In the data rows, 128 means zero.
Each row of this table is followed by its label. One hidden rule gives the labels. It looks at one to three of the table's principal directions, none of them among the few with the most spread.
[135 137  97 128 174 172 144 136 165 111 125 103 181 138 115  95 179 157 133 127 116 108 164 152 128  98  75 174 183 135 121 129 123] A
[107 150 109 106 183 154 115 170 106 125 117 142 175 155 148 142 120 114 124  91 133 118 144  97 153 131 119 168 171 114 118 140 122] A
[117 177 139 112 173 140 132 162 129 131 107 141 129 145 143 173 109 135 105  84 126 120 117  84 126 122  94 158 175 100 123 148 117] E
[ 87 195 139  80 161 124  83 214  57 115 113 200 127 165 168 209  49  98  97  41 129 111  91  38 151 149 156 153 147  77 110 150 108] D
[107 141 123 111 153 123  89 162  66 142 112 147 115 152 184 175 121 103 165 100 145 143 126  85 151 174 143 140 150  98  86 148 134] A
[133 147 154 134  91 104 102 132 106 105 141 143  95 112 150 162  99 143 111 114 119 125  82 107 117 137 161 128 101 109 107 120 121] A
[135 137 132 127  87 125 109 133 144 111 131 142 137 125  80 112 117 131 108 123 116 115 126 125 111  90 117 117 122 136 125 119 114] B
[172  97  97 122 106 152 170  85 212 146 140 120 149  97  12  58 186 149 152 208 128 144 204 161  95  69  50  64 133 150 146 113 135] C
[ 89 134 152 138 135  99 106 139  72 127 112 126  97 144 205 184  97  99 117  87 140 128  74 113 139 166 168 183 119 142 106 133 145] A
[118 115 129 134  90  95 120 102 107 146 117 115  91 128 133 141 135 109 151 124 132 147 103 146 118 149 143 112 111 163 109 133 148] D
[120 134 129 120  97 101 112 125  96 131 126 141  88 128 139 156 119 116 144 113 126 138  98 124 121 151 151 110 110 135 106 134 137] D
[114 176 117 104 173 157 136 167 138 101 125 147 179 143 119 139 107 138  79  76 110  98 121 105 133  98 109 175 168 122 140 133 109] A
[155 133 177 133  76 105 113 126 135 104 166 164 109  79 111 145  62 149  76 159 129 132 101  82 117 113 172  87  59  85 142  96 110] D
[139 117 128 137 104 116 152  93 152 135 136 117 129 109  97 111 126 125 112 139 121 138 118 150 115 114 132 107 112 158 152 124 130] D
[128 167 178 130  94 112 103 157 124  86 148 167 131 111 125 157  42 140  42  94 112 102  71  79 122 100 171 139  91  97 147 110  94] D
[141 114 123 135 162 151 155 115 159 142 126  95 147 123 129 104 158 150 141 156 135 134 161 143 135 130 105 124 144 121 140 127 132] D
[132  60 108 163  87  97 129  68  97 153 130  83  68 128 170  99 192 108 214 170 134 155 125 211 132 188 167  98  94 170 113 134 158] D
[108  44 146 186  89  95 128  66 117 141 124  62 117 121 170  90 150  93 140 171 151 141 115 202 137 151 177 161  73 207 132 101 168] E
[ 65  78  99 117 160 109 122 128  52 171 104 140 130 167 177 143 127  24 165 116 167 151 139 140 163 178 157 166 124 189 125 141 176] D
[146 140 134 137 116 122 132 118 144 129 123 128  83 121 123 144 154 150 147 139 121 131 124 131  99 121  88 122 144 115 108 137 127] B
[141  92 109 167 132 134 144  83 141 134 122  54 118 131 167  90 207 154 183 151 121 133 135 205 130 155 125 144 143 157 112 134 142] A
[112  97  88 130 214 167 185 107 154 163 111  77 193 146 139  87 176 110 144 138 143 137 180 171 157 135  96 166 176 171 160 140 151] A
[141 162 155 135 143 141 166 136 177  96 145 149 135 110 105 133  91 156  49 119 106  96 106 117 107  80 108 151 127 110 180 120  99] D
[131  32 116 190  96 113 177  27 166 154 135  45 157 106 113  41 177  95 132 188 136 149 140 240 129 120 149 140  90 240 174 106 163] C
[132  92  87 139 130 126 180  73 153 145 134 124 123 118  94  99 179  96 147 159 123 142 147 190 104 110  88 138 141 196 152 134 152] D
[162 144 146 136  89 120 125 114 155 120 136 115  98 106 109 127 134 177 132 140 113 131 114 129 107 123 126  82 115 101 118 126 112] D
[ 79 192 138  83 176 145  73 217  78 121  92 148 189 178 159 179  65 114  93  31 137 109 113  43 168 136 145 173 172  98  96 142 114] B
[138 128 138 116 117 123 109 144 111 121 145 169 110 114 125 145 107 125 132 152 138 134 137  91 128 132 138 105 104  90 119 117 124] D
[103  99 120 137 157 137 141 119 125 151 109  84 166 152 149  98 137 104 132 120 142 129 142 160 159 146 147 145 132 165 150 131 142] E
[163  99 129 123  46 103 129  79 152 130 161 125 120  74  58  96 124 148 136 186 128 158 132 140 111 118 159  38  57 146 125  96 140] A
[117 122 113 116 174 146 129 149 112 141 114 122 123 150 161 135 156 128 168 135 144 128 158 127 145 156 112 139 149 111 112 137 141] D
[156 154 111  99 143 159 155 139 182 124 139 152 161 113  52 107 130 157 110 142 116 123 167 107 114  82  77  90 150 103 151 128 108] A
[169 134 123 147 115 141 156  92 185 127 131  70 124 112 108  92 179 196 146 143 103 129 131 174 111 121 106  93 143 124 131 133 116] A
[157  68 115 194  85 131 168  43 201 126 130  35 135 114  97  32 215 156 147 179 108 121 142 253 102  96 104 134 124 207 152 115 137] E
[112 100  98 135 158 146 136 121 121 131 121  95 159 148 151  96 168 116 154 130 132 122 150 172 149 142 130 161 144 162 127 129 144] A
[113   8  97 172 140 108 195  31 125 169 140  72 101 107 165  78 202  71 185 223 162 164 158 242 135 171 147 150  79 231 158 108 201] A
[113  64 154 157 138  98 185  78 123 143 154 139  91  95 164 132  95  76  91 187 155 143 112 155 131 147 171 146  54 165 195 103 160] D
[118 145 142 114 103 111  73 161  81 131 116 139 107 145 153 158 105 127 154 101 135 134 112  90 143 160 161 103 118  94  86 135 123] C
[135 222 140  89 163 167 131 198 173  89 126 186 180 137  65 153  72 162  39  65  98  84 124  52 110  50  67 150 184  75 150 136  75] C
[153 152 125 126 113 135 105 138 130 106 140 134 125 117 125 132 139 166 140 125 112 123 124 115 120 124 124 116 139  91 101 129 108] A
[109  81  93 129 162 154 146 113 141 158 104  59 182 156 128  65 182 119 171 143 144 132 180 188 161 146 126 129 142 178 135 127 155] E
[ 91 150 139 113 161 125  97 167  77 131 115 152 162 148 171 174  74  88  98  76 144 131 107  70 157 144 157 177 143 121 115 134 129] A
[131  94 111 134 117 108 117 111  87 158 124 138  56 134 163 144 171 102 213 163 145 157 144 144 125 178 125  99 124 119  97 146 150] B
[154 151 136 130 123 141 158 130 175 103 146 144 118 114  92 114 122 166  93 134 102 102 123 136 105  92 105 111 125 104 165 125 100] D
[132 112 124 128 125 110 169 103 130 141 137 153  60 116 129 144 139 113 142 159 130 136 122 151 105 140 115 108 106 136 151 133 144] B
[127 150 141 152 129 130 112 128 133 116 110  80 143 140 161 132 142 157 120  87 113 116  98 140 129 128 128 169 161 134 104 137 117] A
[181 137 128 158  94 126 126 106 152 108 142 116  49 112 139 124 193 193 183 159  98 120 122 165  90 134  96  98 140  81 101 141 106] A
[114 108 133 150 147 130 148 118 131 116 136 125 148 128 148 116 118 105  93 129 129 114 119 151 134 118 140 180 121 157 161 118 131] D
[133 107  99 139 142 148 130 116 144 145 106  79 132 153 130  89 202 142 191 141 129 128 167 176 130 137  91 128 166 144 108 142 137] E
[144 129 150 157 105 119 148  95 168 123 127  94 117 110 116 118 136 152 103 135 116 125 105 153 103 104 113 136 125 149 139 122 125] A
[105  66 141 145 124 104 138  92 105 168 123  95 136 122 156 113 111  80 134 159 164 161 132 145 158 167 183 117  80 171 149 114 163] D
[119  78 132 133 159 120 154  97 112 168 131 100 124 112 170 131 133 106 153 176 167 166 148 134 155 177 159 118  96 140 137 117 168] A
[132 120 117 164 111 133 160  81 185 129 108  57 155 135  95  76 175 144 114 112 103 116 118 205 107  90  94 155 158 202 147 134 128] D
[159 215 141 109 109 145 148 160 196  73 149 210 130 109  28 148  83 164  31  93  77  82 103  83  65  20  48 138 163  94 162 130  72] D
[100  87  89 127 164 137 169  91 130 152 122  89 188 132 124  92 152  86 129 132 141 144 148 177 151 135 138 160 134 212 152 123 165] A
[146 117 133 146 117 115 140 103 133 137 129 117  67 117 147 140 162 144 164 157 128 140 123 149 107 146 110 113 125 119 114 135 137] D
[137 134 138 112  87 110 118 129 118 113 153 162 115 103 105 138  88 131 108 136 123 131 108 106 123 126 166  86  80 114 133 112 122] A
[108  97 112 133 134 129 139 109 125 131 126  97 163 131 131  99 140 109 127 132 136 129 134 165 143 132 148 151 115 182 136 115 152] A
[164 199 145 119 137 156 132 162 178  86 140 146 136 116  98 140 114 203  82 102  92  94 116  93 104  83  88 125 161  61 134 132  78] A
[198 123 139 178  12  96 148  52 195 105 155 107  42  84  63  87 179 189 144 169  75 123  92 207  55  89 104  57  99 141 138 128 101] D
[136 132 151 148 105 116 140 114 144 113 138 118 109 116 133 124 112 147  97 125 113 114  96 145 118 122 148 126 103 129 153 122 116] D
[171  87 108 161  72 123 161  60 186 130 141  85  94 102  75  63 204 162 171 190 108 134 148 215  90 108  96  79 113 165 136 121 135] B
[139 111 129 139 146 135 151 110 140 136 136 105 131 118 146 113 139 141 135 151 132 136 137 145 139 145 141 118 120 121 146 125 130] A
[169 132 129 164 100 138 143  87 185 107 138  68 137 106 111  86 176 194 127 139  96 118 117 181 105 103 111 126 142 138 125 123 110] A
[145  55  94 153  97 128 155  56 160 151 138  64 156 109  91  45 194 124 174 190 133 153 168 214 131 129 136  93 103 197 139 111 156] A
[142 180 110 103 157 174  94 179 142 110 119 119 202 150 108 113 134 175 129  83 110 111 155  90 149 109 107 125 189  77 103 141  89] A
[103 165 135 119 180 148 113 185 107 111 110 144 140 167 172 157 110 127 108  76 125  96 119 100 143 130 118 184 168  97 126 145 110] A
[ 80 197 101  80 239 181 108 227  92 114  93 148 199 198 176 165 113 122 114  28 124  89 140  75 171 136 104 209 221  91 112 161 108] A
[107 171 130 105 170 137 115 177  99 120 117 165 131 151 158 177  97 117 109  79 128 115 113  79 137 134 120 165 162  97 119 145 117] A
[107 117 159 140  95  84  93 129  67 140 119 128  72 136 191 169  96 102 144 112 143 142  81 116 140 182 192 120  86 123 108 131 140] E
[ 98 102 113 133 136 130 113 127 102 131 117  98 168 150 152 105 136 100 137 111 137 125 130 156 156 144 161 160 126 171 122 123 145] D
[138 175  97  90 169 183 114 188 152  99 126 146 185 151  90 109 146 170 130 103 110  95 173 103 135  94  80 131 184  82 113 134  98] D
Which label does each new row get?
[150 136 153 151  64 108 115 106 152 117 130 111 109 114  99 115 122 153 112 124 108 124  98 142 103 106 134 100 111 134 126 124 110]: C
[140 115 171 163  48  85 143  78 160 116 141 116  92  90  95 122  96 134  73 144 115 127  75 155  90  96 149 114  69 171 154 104 130]: B
[129 124 148 121  90 106 109 128 118 130 135 152 109 111 109 144  97 117 118 143 139 140 120  98 119 123 141 102  94 122 117 113 134]: B
[117 109 146 122 112 121 133 127 138 132 134 140 151 117  95 112  86 106  88 146 143 128 135 116 134 108 148 113  86 144 158 105 134]: E
[139 135 150 113  82 115 119 138 137 117 148 162 123 109  81 122  75 134  93 138 124 123 119 102 123 110 160  68  76 106 153 111 111]: E
[128 136 136 127 116 111 119 122 114 137 122 124 103 124 141 153 126 130 141 122 131 142 111 117 123 144 133 119 126 125 106 133 135]: A
[ 93  58 150 153 112  74 137  92  66 162 130 145  46 124 196 159 108  47 151 170 168 156 104 149 136 187 182 136  57 166 144 121 175]: E
[121 123 115 131 139 144 143 125 156 122 120 116 158 136 100 102 148 125 114 130 125 114 146 151 119  95  93 159 148 161 136 123 133]: B
[ 91 150 125 107 194 139 122 174  92 151  94 137 131 172 177 169 118 100 140  84 146 126 135  93 153 158 114 163 172 109 118 156 134]: E
[118 163 138 113 140 137 117 165 126 117 124 155 160 143 115 138  80 122  82  85 119 111 117  90 139 108 136 134 141 106 150 135 100]: E
[183 133 100 113  76 137 134 101 178 121 151 134 116  92  40  92 177 179 167 176 107 141 162 143  91  94  84  48 126 115 106 121 119]: A
[ 95 159 131  97 175 132 111 182  80 121 124 183 137 148 165 184  79  95 103  86 140 119 116  66 147 141 138 170 143 101 122 136 126]: A
[ 86 179 133  87 207 149 115 193  97 131 102 150 173 157 165 188  83 114  94  65 146 122 124  51 156 137 117 189 175 105 108 138 133]: A
[122  26  99 154 142 125 156  73 111 165 139  90 117 123 165  75 188  85 201 212 163 158 180 202 155 179 156 117  89 173 146 115 175]: D
[133 155 117 125 139 154 158 121 192 118 115  93 187 130  68  93 144 160  87 102 105 108 134 150 111  72  80 147 169 165 144 127 118]: D
[152   8 143 180  24  63 169   7 141 163 165  96  51  66 102  71 148  91 161 249 150 176 124 222 107 154 191  42   0 205 172  91 176]: E
[ 82  69 130 136 155 110  93 128  47 173 102  90 125 156 225 144 134  71 190 137 180 163 140 128 184 215 191 148 107 147  92 129 175]: D
[136  96 114 138 123 148 139 110 169 133 124  95 164 128  85  70 165 135 138 163 133 124 172 165 126  99  98 123 131 157 136 114 136]: E
[116 120 129 134 167 153 131 141 138 132 113  86 175 147 149 104 138 139 123 120 137 117 149 138 155 132 130 156 146 130 135 125 129]: D
[152 230 184 121 114 130 106 174 158  80 134 160 132 110 111 186  53 194  32  61  92  97  65  44 100  77 115 142 150  57 124 130  70]: A
[142 120 117  97 147 136 157 130 135 134 160 187 130  96  91 134 103 113 117 175 142 144 161  92 128 120 123  88 101 101 158 115 132]: A
[132 126 124 151 147 145 160 115 167 124 124 113 151 137 113  98 143 126 101 122 113 109 134 161 119  95  96 160 157 149 168 136 113]: E
A new table starts here. Each row of this table is followed by its label. One hidden rule gives the labels. It looks at one to three of the table's principal directions, none of them among the few with the most spread.
[117  80 156 148 104 156 111 119 119  77 160 170 185  89 117 166 201 139 133 115 110  78 139 163 193 173 162 197 129 139 144  92 133] 0
[101 168  82 110 149  67  77 142 140 194 199  81 137 156  70 143 131  90  73 187 109 108 136 123 137  67  96 107 102 169 120 155  83] 1
[143 138 140 132 176 122  47 141 113 203 157 141 133 128  83 132 185 113 114 128 112  79 148 114 162  59 142 133 149 205 130 108  83] 1
[139 101  82 125 146 142 158 117 129 109  84  76  86 164 144  81 109 108 157  96 137 176 141 165 116 177 120  87 109  84 109 123 151] 1
[137 128 130 124 146 125 106 119 133 127 131 118 117 144 112 111 118 133 132 144 118 127 121 146 110 126 133 129 158 137 108 129 128] 1
[112 134 193  79 125 108 204 116 139  95  29 175  81 129 165 102  62 149 185 162 138 167  64 136  50 162 125 131 169  53 104 121 168] 1
[109 156  95 118 118 107  88 158 109 185 195 121 129 113 157 124 156 117 121  80 105 138 174  80 182  68 123  57 101 182 159 138 105] 0
[159 158 131  76 187 189  94  98 136 172 119  90  79 154 185  54 104 154 147  86  89 106 138 106  92  87 126  24 190 118 121 154 154] 0
[160 137 182 126 153  99 108 153 113 145  85 177  96 109 114 109 102 141 182 127 146 158 112 108  90  95 151 150 181 160 103  96 123] 0
[ 93 162  74  72 201 143  65 105 120 225 135  67 122 192  86  84 157 123 109 139  87  42 174 131 153  58 111  44 147 161 118 156  89] 2
[130 111 184 103 157 156 199 100 135 135   4 172  99 153 129 124 112 137 134 159 144 108  80 126  78 151 132 156 157  81 127 113 159] 1
[128  87 115 206  78  62 178 151 109  56  91 139 123 127 123 137 118 117 154 131 157 219 127 169 122 213 132 166 105 126 105 100 129] 1
[134 140 129 106 158 134 139 119 142 142 114  98 130 143 132 121 123 118 117 151 120  96 113 124 103 128 107 118 128  98 126 135 138] 0
[136 165 127 118 141 104 124 137 122 168 129 122  91 119 136 110  93 140 138 115 124 156 152 108 111  93 124  57 138 149 117 145 135] 0
[133 132 147 131  82 145 126 133 135  61 168 150 161  72 137 144 115 156 139 127 109 105 129 138 120 157 143 141 153 114 115 133 161] 1
[140 150  99 126 138 119 120 128 134 147 162  89 118 141 112 129  99 132 109 144 124 146 135 126 114 110 116  94 125 145 127 156 139] 1
[185 113  78 157 160 172  64 150 118 147 162  81 140 144  83 120 176 101 108 106 117  79 153 135 141 111 137 118 150 186 121 116 129] 1
[ 96  88 106 142  92 156 138 134 117 107 166 137 184 119 128 183 212 106 107 114 128  97 130 143 210 155 128 172  70 128 182 115 118] 0
[139 179 115 121 125 108  82 175 131 216 219 139 153  77 111 174 160  95  61 107 124  79 172  45 175  29 125  97  84 208 163 136 109] 1
[ 87 144  66 113 109  61 130 163 128 150 154  99 127 156  96 138 137  78 115 155 146 141 131 141 148 111 102 110  81 142 122 136  96] 0
[108 118 144 126 125 102 177 117 136 114  85 140 125 125 125 134 107 123 124 151 132 141 122 133 114 162 123 149 106  91 119 118 139] 0
[175 136 144 150 148 162  92 138 119 157 125 137 126 108 141 111 128 140 122  85 124 113 152  74 119  89 142 118 154 163 131 120 125] 0
[120 121 209 148  91 118 159 135 119  93 129 202 161  31 164 171 125 158 152 111 120 151 132  93 146 150 142 180 102 100 151 101 143] 1
[128 116 103 166 141 137  95 117 131 177 152 117 151 165  99 154 181  99  56 130 145  97 140 112 174  93 126 166  91 174 156 131  71] 0
[133 115 184 148 108 157 131 105 122  97 114 180 141 110 168 130 128 175 134 118 110 128 113 110 120 142 150 155 171 129 142 125 137] 0
[126 145 168 143 117  89 124 141 131 134 142 165 146  75 119 153 118 131 118 135 131 125 143  99 132 112 135 159 112 140 122 115 115] 0
[133  93  93 168 104 115 113 138 114  60 131 106 131 149  89 118 124 127 158 153 121 170 115 193 113 185 131 157 154 129  92 120 126] 2
[161 151 128  74 193 220  74 102 145 202 143 105 121 154 123 106 142 133  89 115 105  37 128  88 119  51 131  93 169 146 147 151 135] 1
[119 117 119 179  93  92 117 129 130  97 166 138 157 129 105 158 141 128  98 146 143 137 133 147 150 146 137 178 115 161 124 129  99] 0
[117 106 164 186  50  55 212 147 116  18  93 177 140  80 122 168  57 165 178 163 169 243 100 156  91 218 135 208 111  92 108 114 155] 0
[118 135 107 105 152 139 126  95 157 158 135  96 115 178 133 119 136 106  83 138 142 102 119 141 134 113 116 116 109 115 134 150 110] 1
[171 144 144 126 155 193  96 120 144 200 146 148 130 124 150 137 171 116  60  77 141  49 146  61 153  56 147 115 131 179 166 132 121] 1
[113 115 143 110 137 124 142 129 124 134 119 142 125 121 108 153 140 119 149 142 146 147 110 149 148 131 126 161  99 110 143 114 125] 1
[137 164 107  82 149 116 147 140 143 174 100 109  78 169 114 111  89 106 116 158 146 130  97 118  76  88 110  75 147 130 115 153 144] 2
[140 143 126 106 111 173 110 137 130 117 190 123 148  75 162 134 137 142 134  83 101 100 153 108 151 117 134  87 126 123 148 139 162] 0
[105 143 123 127 130  70 151 136 139 132 117 109 135 130 107 139 112 101 112 177 129 128 119 135 109 140  99 138  95  99 108 129 113] 0
[147 155 155  80 125 139 128 152 133 136 152 154 122  73 127 139  77 146 153 118 134 143 123  79 104  85 138 130 137 128 137 130 167] 1
[127 104 116 154  97 144 145 143 112  95 111 141 141 130 135 139 152 125 143 111 145 136 120 136 142 154 133 148 123 127 141 117 126] 0
[137 152  31  98 154 164  87 151 129 212 174  65 125 181  91 122 167  79  65 112 125  61 158  99 157  55 112  53 113 189 150 158 118] 1
[113 142 166 107 151 108 142 123 136 184 113 155 120 116 148 144 156 107 103 132 122 101 126 101 146 101 120 117 101 125 148 117 117] 0
[136 123 101 114 159 121 123 138 139 157 146  88 124 126 138 123 168  76 120  97 135 108 153 135 165 128 117 107  72 116 134 108 124] 2
[ 67 142 168 126  77  93 121 119 118 100 170 176 152  85 151 151 113 170 151 146 103 167 123 130 151 126 126 145 121 112 138 144  99] 2
[126 161 205  51 153 154 140 107 130 152  92 184  85 113 156 110  74 189 181 136 121 137  91 105  83  84 146 101 198 114 134 141 167] 2
[116 126 180 129  77  99 192 144 100  57  69 185  96  85 155 124  26 193 233 135 149 255  89 124  68 165 134 149 152  79 119 128 164] 0
[141 142  70 147  97 120 116 163 114 110 156  89 117 130 146 104 110 120 148  95 133 168 147 124 120 126 116  71 126 140 117 146 128] 1
[137 135 146  85 119 162 147 125 128 113 103 156 104 146 150 109  87 167 156 132 127 140  88 110  83 116 143 114 196 132 137 144 174] 2
[116 181 137  78 168 116 103 118 141 186 151  99 117 121 128 113  85 137 124 150 109 119 135  96 105  67 102  85 121 109 124 159 114] 0
[117 124 255 114 126 188 163  71 138 102  74 220 144  49 214 139 129 191 151 103 103  90 110 100 124 150 146 165 146  45 150 114 144] 1
[ 81 152 149  85 149  59 169 104 154 128  63 114  89 150 165  80  87 108 156 157 136 139 111 159  87 153  98  98 112  40  79 128 103] 0
[158 134 255  90 126 181 177 105 129 102  33 244  88  78 186 115  55 209 190 117 135 155  70  77  50 121 168 159 222  93 134 116 191] 0
[101 107 118 224  13  81 135 160  97  25 205 159 195  66 149 184 143 160 143 113 130 200 148 144 180 190 135 176  91 149 145 129 107] 2
[ 87 135 187 106 123 160  96  87 124 120 155 164 148  73 163 123 132 177 150 115  68 109 149 128 156 123 135 118 139  88 132 136 115] 2
[135 108  94 133 132 117 113 156 123 126 137 109 140 151  87 138 146  93 129 146 147 137 109 136 133 126 122 175 114 144 130 111 113] 1
[150 145 117  76 199 198  94  90 157 188 117  79 116 185 147  82 132 118  90 120 118  49 120  97 105  76 116 100 153 112 136 149 120] 2
[168 127  96 148 174 138 104 118 139 180 124  89 107 186  94 120 137 103  75 137 143 113 131 123 117  99 127 123 134 175 127 135 116] 1
[144 151 149  90 139 111 144 144 119 117 103 127  77 105 144  94  38 161 211 125 134 220 111 119  66 120 124  94 156  96 107 133 166] 1
[113 109 140 168  84  99 139 140 125  86 157 150 164  97 146 163 154 120 125 122 141 150 125 133 162 160 129 181  86 122 144 112 108] 2
[100 109  90 165  83  75 119 180  94 119 167 143 152 110  79 176 171 102 146 130 147 174 143 150 190 133 130 158  80 176 142 107  98] 1
[151 108 138 120  90 166 154 146 128  60 117 153 140 116 140 133 105 147 157 129 138 138  84 123  91 158 142 168 169 112 133 122 176] 0
[ 99 113 175 179  87 133 153  94 146 108 164 171 194  85 173 196 218 122  50 123 117  48 142 136 204 170 132 168  71 115 168 122 106] 0
[106  79  82 164 116  76 173 124 125  74  92  93 119 166 106 123 135  95 150 137 162 188 132 207 145 216 121 161  76  95 102 104 118] 0
[ 83  74  94 121 132 128 163 110 121  96  50 108 115 178 129  90 156  92 158 125 124 137 125 188 143 198 117 136 103  63 106 101 111] 2
[133  88  84 174  87 159 111 148 128  98 193 122 191 131 111 185 225  87  75 114 144  76 127 146 200 150 134 188  85 163 168 114 111] 1
[ 92 153  99 115 131  81  99 118 147 145 198  83 142 138 125 131 134 108 100 152 114 120 144 148 155 114 103 108  87 122 122 151  90] 0
Here are more rows. What is the label of each one?
[167 135 143 122 158 159 118 131 137 164 105 138 124 136 118 125 136 118  96 126 133  75 121  90 105  95 137 134 156 154 131 121 139] -> 0
[153 142 129  71 179 162 113 127 134 170 120 112  98 139 102 113 104 131 145 134 128 117 117 119 103  86 131 106 154 132 128 133 158] -> 0
[105 170 103 133 121  76  94 138 128 167 189 106 128 104 126 124 110 125 107 119 108 143 183 108 151  88 114  70  95 154 116 151  96] -> 1
[110 145 168  97 105 103 186 124 136 108  89 170 103 105 135 134  46 161 156 152 149 186 102 110  81 132 131 141 133  91 122 139 159] -> 1
[118 126 145 136  97 128 128 116 127  72 156 136 136  88 141 128  99 165 154 130  97 156 137 155 121 166 134 120 143 102 111 138 150] -> 2
[136 147 177  53 151 192 153 119 149 174 118 165 125 105 170 148 144 128 115 106 140  66 100  75 134  80 133 123 124 104 179 129 164] -> 2
[109 131 131 126 146 102 150 113 132 137  99 108 121 136 149 111 117 120 134 130 127 142 138 129 125 144 109 117  98  89 121 126 114] -> 2
[116 109  43 197 121  69 123 148 126 131 152  63 163 172  52 161 184  61  61 171 142 103 155 177 166 163 102 150  62 160 110 124  82] -> 1
[157 119  80 143 120 144 101 132 119  70 156  75 115 149 107  94  84 156 169 132 115 176 127 175  90 160 132 103 180 135  93 148 158] -> 1
[ 99  60  98 175  94 127 162 102 107  24  63 117 123 172 113  99 130 144 183 137 129 179 121 235 126 246 138 157 148  84  85 112 128] -> 1
[127 145 116 132  69  86 150 176 122  75 178 131 141  50 124 154  69 136 165 121 135 198 144 116 118 145 123 127  92 111 118 131 161] -> 1
[168  70  84 244  45 111 158 171 108   6 119 129 154 113  82 157 121 117 135 132 159 195 124 177 109 230 144 201 127 143  94 104 147] -> 2
[131 126 126 146 106 105 135 141 121  87 113 128 118 118 120 116  88 138 165 137 140 178 121 147  97 152 126 140 138 110  98 126 126] -> 1
[119 152 198 112 128 144 151 101 139 129 115 167 142  86 177 140 125 164 123 127 112  85 123 103 122 126 129 120 139  94 142 136 142] -> 2
[181 109  84 205  72 144 122 157 115  57 164 119 149 127  67 163  99 151 116 143 157 170 120 149 102 158 148 172 160 185 116 143 156] -> 1
[130 135 123 116 124 152 114 118 127 113 145 113 121 128 156 105 118 148 145 115 101 130 130 136 118 133 126  86 156 116 124 145 142] -> 1
[123 119  54 153 123 127  58 155 118 151 202  89 167 145  79 139 194  86  88 115 118  83 170 134 190 100 127 131 101 191 132 125  82] -> 1
[117 131  40 157 107 101  97 158 114 136 168  84 143 175  71 133 147 102  99 144 139 125 148 146 148 113 119 112 120 189 119 146  96] -> 0
[160  96  68 166 127 123 108 156 115  97 121  95 132 158  73 111 139 101 136 121 147 131 144 159 123 157 142 152 144 167  95 105 129] -> 0
[106  97  86 157 110 112 177 122 149 133 114 115 152 174  99 175 175  66  42 157 168  99 116 141 163 158 113 184  51 123 151 123 105] -> 1
[165 159 150 118 170 155  96 114 153 163 152 102 134 129 133 131 125 126  95 145 130  79 110 105 101  86 113 132 138 121 132 145 119] -> 0
[129 177 123 108 124 104  86 160 127 172 222 123 150  69 125 154 133 129 114 113 108 107 168  85 160  65 124  84 105 173 145 142 128] -> 2
[133 121 140 156 154 134  91 111 113 133 129 112 134 122 139 107 154 143 146 112  95 121 155 146 144 138 127 111 140 129 116 119 105] -> 0
[ 75 136 164 182 108  55 177  97 140 141 108 152 152 111 130 178 147 116  65 167 139 122 146 139 161 159 107 157  48  99 129 131  76] -> 1
[113 111 112 152  71 113 131 175 100  91 189 148 168  63 108 184 157 124 152 114 123 163 147 134 183 148 132 150  81 145 154 113 140] -> 1
[116 145 134 119  86 125 161 123 126  73 133 133 121  91 168 110  66 175 161 116 102 167 142 127  97 162 130  78 150  94 111 152 174] -> 0
[129 123 106 115 166 106 137 118 143 146  93  89 106 183 123  98 124  96 119 148 138 124 114 144 104 137 112 124 125 113 110 123 119] -> 2
[130 146 114 152 125  83 123 148 131 174 172 121 133 127 122 164 149  99  80 135 143 141 136 102 155  95 115 123  83 172 153 134 105] -> 0
[140 123 105  93 147 199 140 120 133 149 109 117 141 165 105 138 156 124  93 140 124  45 111 119 124 114 131 121 155 139 153 140 164] -> 2
[ 98 120  96  91 136 115 156 135 127 137  80 108 104 161 119 101 108  98 147 142 130 150 115 134 110 135 106 113 109  87 116 126 126] -> 2
[152 139 145 106 120 150 168 147 146 161 142 164 143  97 125 186 134 113  77 119 165  96 118  64 140  92 139 158  93 153 179 125 168] -> 0
[126 106 100 105 116 182 134 127 128  82 119 111 147 137 126 114 141 127 144 123 111  84 119 152 123 163 130 128 151  96 122 128 159] -> 0
